In the rows, zero is written as 128.
A state moves one step at a time under one of 6 hidden systems, and each row is a state written as 26 numbers. Each run below is a few steps of one system.
path 1, lada (8 x 26):
[[113 144 160 101  93  77 112  93 134 153 101 193 112  82 109  95 106  74
  108 141 161 113 153 192  72  65]
 [159 166 102 137 127 112 160 128 112 109 190 149 104 124 170 114 160  79
   86  66 118 148 149 126 226  94]
 [146 138 108 166 149 127 167 161 129 135 128  59 150 140 103 145 152 114
  194 115 103  96  88  27 148 136]
 [ 91 135 156 127 106 120 126  68 160 169  87 123 124  68 114 133 119 124
  149 143 118 100  88 121  15 108]
 [104 131 127 121 112 156 123  69 138 122 171 160  92  92 202 128 146 146
   57  79 106 172 128 167 131 124]
 [136  97 103 143 159 180 134 169 118  97 153  84 144 161 157 146 146 194
  130 103 104 161 116  77 182 187]
 [112  91 147 121 143 144 110 156 140 136  70 109 161 138  85 133  88 189
  163 190 144 121 118 126  56 163]
 [111 121 150  98 108 125  97 121 132 129 118 190 117 125 136 104  91 138
   76 161 166 155 167 219 101 108]]
path 2, Mezu:
[[117 182 140 126 141  92 157  99 137 127 121 138 134 104 125  43 128  79
   87 165 115  87 106 162 146  41]
 [150 174 127 157 105 119 160  83 136 161 156 102  92 132 140 111 161  30
  142 117 109  73 110 103 154  61]
 [134 149 116 117 115  95 122  73 104 125 133 113 107 114 103 167 186  50
  173  59  85  94  99  81 126 127]
 [105 126 124 107 136 128 124  46 130 119 109 110 127  70 125 169 166 141
  147  80  70 122  70  92  66 173]
 [124 102 122 146 124 188 138  88 159 149 132  94 113 105 161 197 122 195
  144 121 108 152  99  90  69 203]
 [136  79 117 132 119 178 106 169 133 128 133 116 127 167 133 210 103 206
  152 134 152 181 149 115 106 217]
 [121  82 133  99 143 147  91 193 118 100 107 159 154 163 114 140  81 216
  109 163 167 184 169 175 120 183]
 [136 117 141 121 145 141 132 188 138 118 119 164 147 152 139  70  67 179
   72 202 181 156 177 199 153 110]]
path 3, fotu (8 x 26):
[[149 173 110 122 147 146 142 101 133  98 137 108 132 191 116 129 115 126
   98 210 107 116 108 178 172 140]
 [136 111 139 126  89 146  76 136 115 147 130 131  97 203 109 162 122  89
  154 149 155 118 159 163 121 128]
 [170 106 138  94 123 100 130 106 110 131 109 177 109  85 112 141 119 105
  130  98 158 132 179 154 116 151]
 [181 167 114 111 156 114 179  71 128 110 125 127 122 105 117 125 130 103
  110 152 107 103 121 147 155 144]
 [133 161 121 135 106 135 119  88 130 136 136 100 107 172 109 164 141  79
  150 155 108  99 102 136 124 123]
 [113 117 132 110  99 120  91  96 118 135 123 146 105 121 115 172 145 103
  145  88 124 135 129 134  85 141]
 [137 129 119  98 148 124 133  82 117  98 126 141 127  92 133 147 143 145
  108  97 100 146 118 137 128 170]
 [133 148 108 121 142 147 128 112 127  98 137 107 134 165 123 159 131 149
  120 151 100 139 101 136 147 166]]
path 4, lada (8 x 26):
[[162 140 107 105 148 122 135  94 100  90 140 122 121 140 121 148 159 107
  126 102  93 125 121 125 177 163]
 [149 142 121 126 140 140 135  93 128 123 113  89 130 154 100 157 131 119
  156 167 104  95 101 123 119 158]
 [115 129 141 110 104 143  91  73 129 137 117 131 105 145 120 153 132 110
  127 145 117 116 119 165  87 136]
 [135 119 121 100 130 142 102  97 103  98 139 139 113 148 136 143 151 120
  110 102 107 138 136 154 153 157]
 [160 121 116 112 153 137 129 121 110 102 116 108 137 159 102 148 132 135
  144 147 112 116 124 127 152 173]
 [137 135 133 112 121 129 112 104 127 129 104 125 123 156  95 147 113 113
  141 176 131 107 127 163 100 141]
 [130 136 131 105 114 124  97 102 110 117 134 148 108 155 122 135 139  94
  114 126 126 128 141 172 138 122]
 [158 130 116 112 141 124 126 121 100 104 130 119 125 154 109 134 151 100
  140 116 112 113 133 124 170 145]]
path 5, bisuz, 8 rows:
[[153 124  98 123 147 128 135 156 105  94 147 122 137 147 124 166 144 144
  134  94 118 158 133  98 181 177]
 [141 122 127 110 156 131 132 129 129 110  91 115 156 134  89 144 102 169
  144 176 126 123 117 136 102 176]
 [138 123 142 107 114 140 100 103 124 132 116 148 108 159 118 128 109 111
  115 169 146 118 153 194 116 128]
 [159 131 114 112 128 110 122 138  97 108 145 147 116 153 118 136 145  89
  127  98 134 133 158 135 184 132]
 [162 124 118 108 159 101 150 127 109 108 100 123 148 106  88 139 133 128
  156 118 117 113 125 102 132 165]
 [142 129 140 106 129 130 128  68 133 136  99 132 117 109 112 135 122 116
  132 154 120 100 121 157  86 142]
 [133 140 126 120 109 138 108  85 116 125 149 129  96 151 138 143 155  83
  120 111 111 120 127 147 142 121]
 [130 117 114 123 139 135 117 129 108 110 134 107 132 141 121 152 160 128
  151  88 102 132 113  89 146 156]]
path 6, miliv, 8 rows:
[[161 124 127 142 107 102 165 169 141 162 136 167 114  83 135 145  94 124
  134 103 186 156 177 116 123 120]
 [104 159 127 147 124  97 165 161 153 140 140 153 143  74 148  97 112 141
   99 112 145 155 123 111 122  75]
 [128 134 136 154 137 126 165 130 136 150 137 108 127  91 155  73 149 101
  129  99 116 101 115  80 143  74]
 [133 109 135 149 100 136 136 116 132 172 142 123  96  92 153 140 151  93
  157  65 131 119 135  79 107 110]
 [ 84 110 131 139 103 150 109 123 140 144 150 137 111  97 173 147 144 153
  120  67 120 164 117 103  96 124]
 [103  95 128 138 144 179 121 132 129 120 144 101 131 126 178 109 151 180
  114  93  99 147 109  96 138 142]
 [158  70 130 143 143 184 135 150 124 138 134  98 120 143 155 135 133 166
  148 112 134 134 150  91 144 172]
 [150  90 130 137 123 156 130 179 134 142 134 140 124 136 144 149  97 177
  130 129 172 166 172 128 129 163]]
path 7, nofe:
[[158 110 150 113 107 101 134 123 140 165  87 166 117  84  92 149  82 117
  153 149 181 119 170 152  58 137]
 [106 176 120  96 122  88 128  88 128  96 144 186 121  93 140 122 127 117
   62 111 119 163 125 188 134 105]
 [146 175 107 137 141 106 144 145 108 106 152 108 132 179 113 102 155  69
  127 134 107 101 114 120 210  84]
 [153 130 136 152 113 107 151 128 137 175 109 105 119 108  95 145 134  73
  196 116 140  81 125  69  93 110]
 [ 88 137 127 127 109 121 126  79 147 137 136 139 115  60 154 159 145 141
  118  71 104 155  93 109  69 131]
 [ 89 136 106 136 143 163 114 130 120  91 163  93 138 167 164 124 165 159
  106 105  76 151  84 108 174 135]
 [142  77 137 146 143 176 116 171 121 142 110  74 140 176 117 124 128 155
  178 152 131 101 131  84 128 153]
 [132  72 152 114 126 157 116 120 141 148  95 143 123  95 135 143  96 183
  131 137 155 145 154 143  58 174]]
path 8, bisuz:
[[152 173 109 133 181 100 186 145 125  99 120  99 166 122 105  80 133 122
  125 156 101 100  95  98 185 106]
 [133 113 159 142 117 124 130 125 142 177  85 105 128 116  95 106 114  95
  183 159 148  69 128 105  65  98]
 [103 131 141 125  85 112 110  92 135 153 143 171  90  81 155 136 138  93
  109  72 138 145 142 146  89  94]
 [116 160 104 135 148 126 153 111 124  97 164 113 131 110 165 114 169 129
  101  80  80 140  92  93 177 116]
 [115 114 131 157 143 166 141 138 146 144 116  66 146 139 128 123 132 159
  165 152 108 102  89  72 104 133]
 [ 87 106 148 143  87 161  91 136 153 164 130 135 108 138 149 151 105 154
  129 140 153 154 133 144  62 121]
 [100 138 115 130 120 134 113 163 122 105 168 153 125 150 164 124 130 153
   79 106 132 183 138 150 170 112]
 [146 127 117 138 166 128 157 193 122 108 124 106 165 149 118  99 115 164
  133 151 135 130 130 102 174 132]]
path 9, miliv, 8 rows:
[[136 159  91 175 151 146 193 127 153 130 150  52 145 113 139 175 150 156
  167 111  82 125  57  23 139 160]
 [ 86  58 157 161  90 175  65 191 129 180 115  94 119 182 126 136 128 140
  193 117 157 118 143  83  73 113]
 [122  64 153 101 122 171  86 121 109 120 141 171 104 129 183  90 130 156
   71  97 145 161 184 187 141 133]
 [185 138  95 122 176 137 193 125 127  91 147 128 139  97 153 140 121 176
   94 115 114 164 131 114 191 189]
 [151 129 118 164 135 125 172 202 148 152 116  97 155 134  97 152  90 158
  179 163 162 128 128  71 118 142]
 [115 107 157 141 102 124 113 182 136 164 118 154 126 137 130  80  97 117
  125 151 184 125 170 152 112  68]
 [156 150 127 120 136  97 164 112 122 119 146 166 117  81 153  83 135  94
   82  98 134 131 154 149 174  89]
 [148 167 109 143 134  90 187 114 139 138 133 119 133  68 119 147 141 105
  149  92 114 121 101  68 125 121]]
path 10, Mezu, 8 rows:
[[167  93 134 162 147 219 138 135 133 145 144  59 111 204 165 102 130 142
  138 179 119  94 133 114 177 142]
 [176  85 141 107 111  91 110 173  97 148  93 161 120 133  72 155 110  90
  185 111 187 114 197 125 114 145]
 [ 77 176 122 100 124  70 123 124 132  97 130 189 146  78 123 122 115 143
   74 110 126 175 115 172 105  97]
 [126 158 120 155 153 173 162 108 146 120 156  82 128 159 171  80 139 139
   89 170  91 113  90 128 179 101]
 [182 101 138 140 123 135 128 141 110 157 111  99 111 164  96 130 136  72
  190 134 147  72 157  99 140 128]
 [106 141 132  97 105  70 107 112 117 126 111 176 123  81  97 155 136  98
  136  79 135 143 133 137  81 119]
 [ 98 161 113 131 141 144 147  85 147 104 155 118 131 104 170 121 144 161
   80 120  82 151  79 129 134 128]
 [164 104 125 151 143 176 142 131 129 142 127  71 123 167 131 138 130 137
  164 152 117  98 121  90 143 158]]
path 11, nofe:
[[149 124 136  94 125 102 120  87 110 119 118 171 109  95 119 122 136  94
  113 100 132 127 155 162 124 130]
 [156 180 101 115 140  91 158 108 116  98 143 135 129 125 111 144 141  96
  115 120 107 128 117 132 173 129]
 [132 167 121 139 121 113 140 111 133 138 125  98 126 145  98 142 138  84
  159 150 112  91  96 108 120 107]
 [108 118 137 128 110 134 111  84 129 147 121 118 108 107 132 142 155 104
  150  94 106 110 106 108  85 121]
 [117 117 118 119 140 147 118 104 115 106 141 115 126 121 149 146 161 148
  123  82  89 146 106 103 137 160]
 [134 115 118 132 150 162 127 137 125 114 122  86 143 162 125 141 132 165
  144 149 107 123 106 105 137 166]
 [130  89 145 122 130 165 105 120 132 141 102 114 124 146 122 135 109 159
  143 163 137 119 136 143  87 160]
 [135 100 139  95 134 144 101 112 117 113 115 155 122 132 133 128 116 152
  100 135 137 146 156 179 120 159]]
path 12, fotu (8 x 26):
[[160 103 132  84 151 117 138  47 107 111 106 150 114  51 131 136 156 121
  123  66  98 118 131 125 108 176]
 [148 171  96 131 148 146 167  69 143 105 144  93 127 128 133 180 138 145
  120 147  80 131  77 115 140 179]
 [ 79 155 111 125  95 132  75 131 126 110 147 122 123 192 108 200 136 131
  135 135 113 160  95 145 109 144]
 [105  86 136  81 130 132  69 127  98  93 115 166 132 137 124 140 133 162
  108 102 127 166 150 171 115 167]
 [177 106 123 106 165 158 143 125 121  98 124 136 132 139 140 125 106 176
   99 156 133 147 156 162 165 187]
 [170 152 114 134 123 133 143 158 132 128 137 129 123 189 106 154  91 120
  130 193 160 132 153 162 163 140]
 [148 133 142 110 104  98 108 132 114 138 113 164 112 152  90 123 108  73
  135 153 167 110 169 178 124 101]
 [181 118 147 105 133 119 146  72 118 139 108 145 103  97 122  97 132  73
  125 129 133  86 158 156 130 120]]

Which system made each of these runs?
path 13:
[[ 93  76 149 117 123 153  73 152 114 130 110 126 132 153 126 114 135 153
  140 117 132 133 138 130  98 131]
 [153 102 136  96 150 116 129 138 112 110 105 161 138 103 117 112 112 150
  113 123 146 142 162 153 131 152]]

lada
path 14 (2 x 26):
[[ 90  84 146 127 128 184  70 165 127 124 115 110 138 197 133 120 109 188
  125 177 140 143 134 157 108 146]
 [161  73 150 115 128 151 115 165 119 137 121 165 118 136 146  93  96 146
  105 138 181 145 203 171 147 132]]

Mezu
path 15 (2 x 26):
[[ 95 155 136 116 113  94 127 114 138 126 132 172 124  86 138  99 122 117
   87 114 136 146 129 162 106  79]
 [135 146 124 142 149 126 159 128 124 120 146 113 132 119 153  72 153 104
  111 110 105 108 115 104 179  85]]

bisuz
path 16 (2 x 26):
[[133 102 151 124 117 118 110 143 112 148 113 139 119 133 119  84 135  84
  143 120 149  98 158 131 128  84]
 [124 150 127 127 121  91 145 121 125 128 141 154 120  82 138 110 145  95
  113  80 127 132 133 118 137  91]]

Mezu
path 17 (2 x 26):
[[152 117 129  87 175 131 146  71 116  93 103 135 138  83 130 105 139 153
   99 121  94 120 121 147 132 169]
 [160 148 122 153 129 137 180 117 163 155 122 111 124 109 125 153  92 141
  141 175 142 119 119 117 102 141]]

Mezu
path 18:
[[ 78 165 142 102 117  71 109 100 133 127  93 158 143  84  89 110 125 107
  120 137 118 114  97 155  62  81]
 [129 147 129 127 136 133 140  74 119 117 156 124 106 114 171  77 172  85
   91  89  87 105 115 133 172  87]]

nofe
path 19:
[[ 60 142 142 155 125 136 133 137 167 153 101  89 157 102 121 112 114 171
  146 165 111 118  63  93  47  95]
 [103  80 144 163  83 195  90 142 140 171 164 112  88 163 185 142 142 132
  136  95 142 147 144 110 113 115]]

Mezu
path 20:
[[200 142 125 136 143 156 191  47 133 139 159 119  83  90 184 101 151  84
   94 107 106 101 140 128 183 123]
 [133 177  98 163 108 113 153 117 138 145 149  78 120 146 100 199 154  81
  189 117 102 107  77  57 124 131]]

bisuz
path 21, 2 rows:
[[169 129 107 104 129 135 109 120  95  94 150 138 110 183 123 161 144 105
  119 117 122 139 153 157 193 167]
 [138 132 113  97 152  91 130 149 114  95  97 143 162 119  73 166 108 161
  145 138 133 148 127 129 114 180]]

miliv
path 22 (2 x 26):
[[154 107 121 136 135 165 127 147 133 132 116  94 131 179 108 168 106 160
  162 178 137 125 129 119 122 182]
 [130 116 133 118 120 133  98 182 122 123 121 148 134 181 109 131  92 147
  123 169 169 149 166 171 136 131]]

miliv
path 23 (2 x 26):
[[ 12 174 130 140  75 111  62 137 145 133 133 120 140 166 104 160 133 126
  138 144 108 146  60 136  56  76]
 [ 72  57 152  99 130 160  61 121 102 109 131 155 121 109 179  91 163 171
   89  48 108 163 145 143 112 130]]

fotu
path 24 (2 x 26):
[[ 93 161 117 164 108 189 119  92 158 138 163  71 112 191 160 155 138 139
  121 175  88 123  67 131 125 123]
 [ 88  98 125 128  81 128  62 176 107 131 151 149 114 163 129 181 148 128
  149  61 145 176 147 114 117 134]]

fotu
path 25:
[[ 75 136 119 132 119 137  99 139 124 109 158 129 130 144 156 130 155 146
  106  87 103 163 103 119 141 111]
 [132  85 136 120 168 157 131 139 116 115 103 102 152 120 134  91 138 170
  137 122 109 116 122  98 131 149]]

lada
path 26 (2 x 26):
[[154  46 133 131 166 196 140 180 124 119 136 125 139 121 185 102 116 222
  104 102 147 172 175 109 159 184]
 [150 100 128 141 151 112 155 252 131 132 106 137 171 133 100 108  72 183
  148 159 194 153 176 105 141 131]]

Mezu
path 27, 2 rows:
[[140 191 113 111 161  88 173  97 136 100 110 133 151 101  98 110 113 123
  103 177 108 114  95 150 136 118]
 [135 176 124 141 117 103 141 116 133 143 121 102 126 152  87 132 132  68
  162 164 120  81  99 116 122  91]]

miliv
path 28, 2 rows:
[[180  89 110 150 155 158 179 159 126 132 144 106 126  97 161 143 136 163
  145  75 134 148 149  58 163 177]
 [129  87 136 162 116 152 147 200 153 170 127 127 133 106 145 147  89 186
  152 122 179 163 158  88  91 141]]

miliv
path 29:
[[128 165 135 113 110  86 156 105 167 151 101 180 128  62 103 157  66 140
  110 176 168 148 135 176  49 125]
 [127 176 122 121 127 129 134  68 125 106 169 146 100 137 169  84 154  79
   58 123  98 122 122 182 187  77]]

fotu
path 30:
[[129 172  83 150 142  98 181 133 128 101 173 115 138  80 148 171 169 130
  132  39  88 164  89  46 175 143]
 [ 76 133 135 138 156 153 131 106 156 126  89  69 166 116 114 119 126 187
  148 178  80 106  48  94  59 142]]

bisuz
path 31 (2 x 26):
[[ 30  88 161 122  79 142  46  99 134 159 114 139 110 101 144 140 154 137
  143  69 113 140 100 119  18 104]
 [117  97 116 118 160 154 145 111 122  97 155 143 129  58 201 123 157 196
   80  35  95 185 124  96 149 170]]

fotu
path 32, 2 rows:
[[139 100 137 167 154 178 182 125 168 164 107  72 143  81 153 120 111 192
  155 148 120 113  96  58  82 154]
 [ 75 158 136 160  66 156 110 117 178 174 154 133  98 147 155 168  93 139
  109 172 151 159 110 164  63  95]]

bisuz
